Some points:
{ 1.58, -0.80, -0.60, -0.65,  1.57, -0.68, -0.57,  1.73, -0.64, -0.71, -0.71, -0.62,  0.23, -0.62, -0.65, -0.60,  1.43,  1.11, -0.62,  2.33, -0.66, -0.71, -0.78,  0.36}
{-0.60, -0.76,  1.26, -0.71, -0.48, -0.68, -0.49, -0.58,  1.63, -0.70, -0.74, -0.56,  1.21,  1.45, -0.74,  1.09, -0.78,  0.12,  0.84, -0.73, -0.75, -0.65, -0.71,  1.04}
{-0.69,  1.66, -0.62,  1.69, -0.43,  1.37, -0.52, -0.65, -0.73,  1.45, -0.71,  1.91, -0.71, -0.57,  1.58, -0.58, -0.72, -0.75, -0.47, -0.65, -0.69,  0.64,  0.57, -0.61}
{-0.79,  1.18, -0.66,  1.61, -0.59,  1.17, -0.61, -0.63, -0.65,  1.35, -0.74,  1.55, -0.68, -0.46,  1.68, -0.69, -0.58, -0.73, -0.59, -0.73, -0.81,  0.48,  1.51, -0.73}
{-0.76,  0.92, -0.72,  1.54, -0.50,  1.10, -0.50, -0.76, -0.68,  1.15, -0.76,  1.24, -0.64, -0.55,  1.61, -0.55, -0.70, -0.74, -0.65, -0.64, -0.69,  0.41,  1.77, -0.71}
{-0.72, -0.70,  1.28, -0.71, -0.54, -0.60, -0.49,  1.60,  1.17, -0.74, -0.75, -0.64,  1.68, -0.52, -0.72,  0.94, -0.78,  1.84, -0.62,  2.54, -0.70, -0.76, -0.88,  2.04}
{-0.81, -0.77, -0.65, -0.67,  2.27, -0.63,  2.12, -0.64, -0.69, -0.74,  1.48, -0.68, -0.71,  1.23, -0.72,  0.92, -0.70, -0.72,  1.28, -0.68,  1.82,  1.09, -0.80, -0.63}
{-0.73, -0.73,  1.37, -0.65, -0.55, -0.73, -0.51,  1.22,  1.02, -0.65, -0.76, -0.68,  1.70, -0.59, -0.67,  0.79, -0.61,  1.80, -0.54,  1.94, -0.71, -0.75, -0.86,  2.05}
{-0.79, -0.78, -0.67, -0.68,  2.04, -0.64,  1.57, -0.68, -0.71, -0.61,  1.31, -0.55, -0.69,  1.03, -0.65,  0.77, -0.66, -0.70,  0.87, -0.63,  1.65,  0.70, -0.80, -0.70}
{ 1.81,  1.08, -0.69, -0.70,  0.48, -0.67, -0.52,  0.66, -0.59, -0.63, -0.86, -0.61, -0.72, -0.47,  0.87, -0.51,  1.90, -0.68, -0.58,  1.31, -0.80, -0.80,  0.99, -0.58}
{-0.91, -0.74,  1.34, -0.71, -0.44, -0.67, -0.49, -0.62,  1.66, -0.69,  0.99, -0.61,  0.96,  2.05, -0.80,  0.89, -0.70, -0.73,  1.19, -0.60,  0.70, -0.69, -0.80, -0.63}
{-0.72, -0.80, -0.73,  1.11,  2.33, -0.64,  2.02, -0.60, -0.74, -0.76,  1.10, -0.64, -0.73,  1.38, -0.67, -0.65, -0.68, -0.68,  1.21, -0.68,  1.68,  1.51, -0.86, -0.64}
{ 1.62,  1.19, -0.67, -0.64, -0.43,  0.22, -0.49,  0.02, -0.67,  0.88, -0.84, -0.66, -0.60, -0.55,  1.62, -0.59,  1.05, -0.69, -0.59, -0.64, -0.84, -0.76,  2.49, -0.71}
{-0.75, -0.68,  1.33, -0.65, -0.58, -0.59,  0.58, -0.68,  1.83, -0.63,  0.68, -0.70,  0.73,  1.91, -0.67, -0.51, -0.68, -0.73,  1.06, -0.68,  0.59, -0.74, -0.67, -0.63}
{ 1.60,  0.24, -0.64, -0.69,  0.64, -0.70, -0.52,  1.21, -0.76, -0.69, -0.71, -0.63, -0.66, -0.51, -0.71, -0.54,  1.61,  0.63, -0.59,  1.82, -0.77, -0.74,  0.65, -0.68}
{-0.81,  0.90, -0.59,  1.66, -0.48,  1.73, -0.57, -0.66, -0.67,  2.28,  1.42,  2.07, -0.65, -0.61, -0.73, -0.68, -0.73, -0.70, -0.59, -0.74,  1.20,  1.89, -0.83, -0.64}
{-0.65, -0.75,  1.65, -0.77, -0.49, -0.61, -0.55, -0.62,  1.51, -0.72, -0.71, -0.69,  1.59,  1.57, -0.65,  1.70, -0.68,  0.85,  1.05, -0.72, -0.74, -0.77, -0.72,  1.61}
{-0.68, -0.76,  1.68, -0.61, -0.38, -0.65, -0.59,  0.68,  1.38, -0.68, -0.68, -0.68,  1.93, -0.58, -0.72,  1.53, -0.62,  1.58,  1.30, -0.63, -0.69, -0.75, -0.84,  2.42}
{-0.71, -0.78,  1.33, -0.60, -0.48, -0.65, -0.56, -0.57,  1.74, -0.68,  0.84, -0.64,  0.81,  2.03, -0.66,  0.59, -0.77, -0.74,  1.25, -0.69,  0.65, -0.78, -0.76, -0.69}
{ 1.04, -0.72, -0.62, -0.77, -0.47, -0.62, -0.46,  1.72, -0.58, -0.80, -0.71, -0.70,  0.51, -0.52, -0.70,  0.54,  0.73,  1.23, -0.62,  2.49, -0.75, -0.73, -0.78,  0.78}
{-0.70, -0.72,  1.72, -0.73, -0.50, -0.73, -0.55, -0.74,  1.55, -0.68, -0.75, -0.66,  1.67,  0.70, -0.63,  1.40, -0.68,  1.41,  1.14, -0.65, -0.70, -0.68, -0.68,  2.12}
{-0.82, -0.64,  1.33, -0.67, -0.49, -0.64, -0.62,  1.17,  1.10, -0.68, -0.84, -0.62,  1.77, -0.51, -0.69,  0.93, -0.64,  1.87, -0.67,  1.32, -0.67, -0.77, -0.80,  2.19}
{-0.75, -0.70, -0.57,  1.41, -0.53,  1.26,  2.39, -0.69, -0.69, -0.68,  1.37,  1.12, -0.76, -0.53, -0.66, -0.56, -0.62, -0.68,  1.11, -0.63,  2.14,  1.84, -0.80, -0.64}
{-0.65, -0.72,  1.62, -0.75, -0.57, -0.71, -0.53, -0.61,  1.70, -0.66, -0.79, -0.58,  1.71,  0.92, -0.65,  1.42, -0.71,  1.17,  1.22, -0.71, -0.70, -0.74, -0.80,  2.11}
{ 1.81,  0.44, -0.69, -0.74, -0.44, -0.71, -0.55,  0.57, -0.65,  0.28, -0.74, -0.62, -0.72, -0.60,  1.35, -0.48,  1.34, -0.69, -0.62,  0.47, -0.78, -0.65,  1.13, -0.69}
{ 0.26, -0.72,  0.70, -0.79, -0.55, -0.68, -0.54,  1.57,  0.51, -0.69, -0.72, -0.60,  1.13, -0.53, -0.60, -0.61, -0.67,  1.82, -0.63,  2.16, -0.70, -0.71, -0.72,  1.49}
{-0.73,  2.46, -0.63,  1.60, -0.51,  1.59, -0.58, -0.60, -0.55,  1.91,  1.25,  2.40, -0.69, -0.54,  1.02, -0.61, -0.62, -0.69, -0.63, -0.68, -0.79,  1.27, -0.78, -0.72}
{ 1.84,  0.42, -0.70, -0.66,  1.69, -0.61, -0.48,  1.45, -0.58, -0.70, -0.70, -0.62, -0.71, -0.62, -0.69, -0.54,  1.75,  0.87, -0.63,  2.14, -0.79, -0.62,  0.45, -0.73}
{ 1.93,  0.47, -0.58, -0.65, -0.50, -0.65, -0.55,  0.52, -0.59,  0.18, -0.67, -0.65, -0.66, -0.54,  1.25, -0.51,  1.57, -0.66, -0.62,  0.57, -0.74, -0.76,  1.17, -0.67}
{-0.65, -0.80, -0.60, -0.63,  1.87, -0.62,  2.15, -0.64, -0.72, -0.72,  1.32, -0.65, -0.78,  1.09, -0.75,  0.94, -0.62, -0.76,  1.07, -0.58,  1.82,  1.17, -0.80, -0.71}
{ 1.64,  0.32, -0.61, -0.70, -0.47, -0.22, -0.53,  0.15, -0.76,  0.60, -0.72, -0.63, -0.69, -0.63,  1.64, -0.67,  1.11, -0.75, -0.57, -0.61, -0.73, -0.71,  1.29, -0.68}
{-0.87, -0.73, -0.66,  1.37,  1.10,  1.62,  1.71, -0.70, -0.66, -0.66,  2.03,  1.53, -0.64, -0.35, -0.71, -0.57, -0.59, -0.74, -0.67, -0.68,  2.07,  2.22, -0.84, -0.69}
{-0.68, -0.86,  1.73, -0.68, -0.48, -0.61, -0.57,  0.66,  1.61, -0.84, -0.78, -0.63,  1.83, -0.59, -0.69,  1.38, -0.71,  1.42,  1.17, -0.71, -0.71, -0.73, -0.73,  2.32}
{ 1.72,  1.08, -0.62, -0.65, -0.48,  0.09, -0.51,  0.19, -0.71,  0.58, -0.77, -0.54, -0.56, -0.51,  1.38, -0.62,  1.12, -0.67, -0.69, -0.77, -0.75, -0.77,  2.32, -0.73}
{ 1.64,  0.30, -0.69, -0.72,  1.37, -0.77, -0.57,  1.24, -0.62, -0.72, -0.85, -0.69, -0.69, -0.55, -0.75, -0.62,  1.72,  0.66, -0.58,  2.13, -0.76, -0.77,  0.55, -0.58}
{-0.73,  1.07, -0.65,  1.99, -0.50,  1.47, -0.50, -0.63, -0.79,  1.36,  0.18,  2.48, -0.69, -0.54,  0.99, -0.52, -0.63, -0.77, -0.54, -0.62, -0.72,  0.88, -0.68, -0.53}
{-0.72, -0.78,  0.59, -0.73,  0.79, -0.70,  0.86, -0.65,  1.42, -0.67,  0.79, -0.72, -0.66,  1.70, -0.61, -0.64, -0.68, -0.66,  0.90, -0.68,  1.78, -0.76, -0.77, -0.71}
{ 0.18,  1.17, -0.58,  1.07, -0.51,  0.87, -0.58, -0.77, -0.64,  1.81, -0.65, -0.54, -0.85, -0.64,  1.78, -0.58,  0.65, -0.75, -0.56, -0.72, -0.79, -0.73,  2.71, -0.70}
{-0.72,  0.94, -0.62,  1.03, -0.50,  0.80, -0.52, -0.64, -0.63,  1.79, -0.72,  0.19, -0.67, -0.68,  1.34, -0.67,  0.46, -0.70, -0.63, -0.74, -0.75, -0.79,  1.87, -0.70}
{-0.80,  1.47, -0.71,  1.62, -0.50,  1.09, -0.62, -0.65, -0.63,  1.48, -0.72,  1.72, -0.74, -0.55,  1.70, -0.61,  0.59, -0.70, -0.62, -0.62, -0.76, -0.70,  1.09, -0.67}
These points spread out most along one direction. Take the direction at right angles to it along which they spread out most. Then take the direction at right angles to both along which they spread out most. Go by this last direction. How far along it is each point below, from 0 to 99? The average is 50, and the first point in the table lies past the average. One standard deviation of the points above along it is 16.
{-0.73, -0.83, -0.66, -0.69,  1.82, -0.65,  2.79, -0.61, -0.65, -0.68,  1.91, -0.53, -0.72,  1.30, -0.70,  1.42, -0.73, -0.71,  1.15, -0.79,  2.01,  1.70, -0.75, -0.65} 76
{-0.74, -0.76,  1.39, -0.67, -0.42, -0.70, -0.52, -0.66,  1.88, -0.67, -0.63, -0.60,  1.58,  1.51, -0.61,  1.37, -0.68,  0.72,  0.91, -0.72, -0.68, -0.78, -0.86,  1.48} 35
{-0.71, -0.66,  1.62, -0.78, -0.50, -0.71, -0.47, -0.67,  1.83, -0.74, -0.84, -0.69,  1.45,  1.76, -0.73,  1.69, -0.67,  0.56,  1.00, -0.63, -0.74, -0.66, -0.82,  1.31} 35
{-0.78, -0.70, -0.67,  1.38, -0.42,  1.59,  1.09, -0.67, -0.69,  1.47,  1.60,  1.87, -0.62, -0.49, -0.73, -0.72, -0.65, -0.73, -0.62, -0.68,  1.79,  2.04, -0.77, -0.68} 49
{-0.70, -0.82,  1.28, -0.82, -0.45, -0.55, -0.51,  1.33,  0.83, -0.69, -0.73, -0.61,  1.62, -0.60, -0.79, -0.58, -0.62,  1.77,  0.56,  1.84, -0.75, -0.72, -0.77,  1.92} 44
{ 1.92,  0.57, -0.72, -0.70, -0.50, -0.71, -0.61,  0.88, -0.72, -0.70, -0.70, -0.76, -0.79, -0.60,  0.99, -0.57,  1.54,  0.43, -0.64,  0.79, -0.79, -0.75,  1.13, -0.68} 63
{ 1.78,  0.86, -0.65, -0.76, -0.50, -0.66, -0.60,  0.62, -0.64, -0.72, -0.74, -0.69, -0.73, -0.52,  1.00, -0.62,  1.75,  0.34, -0.63,  0.91, -0.72, -0.70,  0.94, -0.62} 63
{-0.73, -0.72, -0.67,  1.31,  1.37,  1.31,  1.94, -0.66, -0.79, -0.75,  2.03,  1.31, -0.68, -0.51, -0.67, -0.65, -0.59, -0.71, -0.67, -0.67,  2.12,  2.27, -0.80, -0.68} 64
{-0.74,  1.59, -0.66,  1.31, -0.45,  1.45, -0.62, -0.72, -0.66,  1.87,  1.12,  2.15, -0.67, -0.52, -0.64, -0.62, -0.68, -0.74, -0.75, -0.69,  0.88,  1.52, -0.70, -0.76} 38
{-0.81, -0.78, -0.61,  1.41, -0.49,  1.48,  1.50, -0.64, -0.67,  0.98,  1.91,  1.71, -0.66, -0.60, -0.76, -0.50, -0.69, -0.76, -0.62, -0.74,  1.97,  2.22, -0.81, -0.59} 51
{-0.72, -0.76, -0.68,  1.76, -0.44,  1.71,  0.52, -0.64, -0.59,  1.92,  1.50,  1.96, -0.64, -0.59, -0.67, -0.53, -0.67, -0.66, -0.71, -0.73,  1.72,  2.04, -0.69, -0.71} 45
{ 1.79,  0.76, -0.67, -0.74, -0.45, -0.65, -0.54,  0.73, -0.71, -0.73, -0.75, -0.64, -0.72, -0.58,  0.95, -0.53,  1.65,  0.21, -0.58,  0.85, -0.73, -0.67,  0.94, -0.65} 63
{ 1.76,  1.10, -0.72, -0.65, -0.36,  0.00, -0.61,  0.18, -0.69,  0.63, -0.78, -0.55, -0.71, -0.55,  1.51, -0.63,  1.24, -0.64, -0.56, -0.71, -0.75, -0.74,  2.18, -0.71} 53
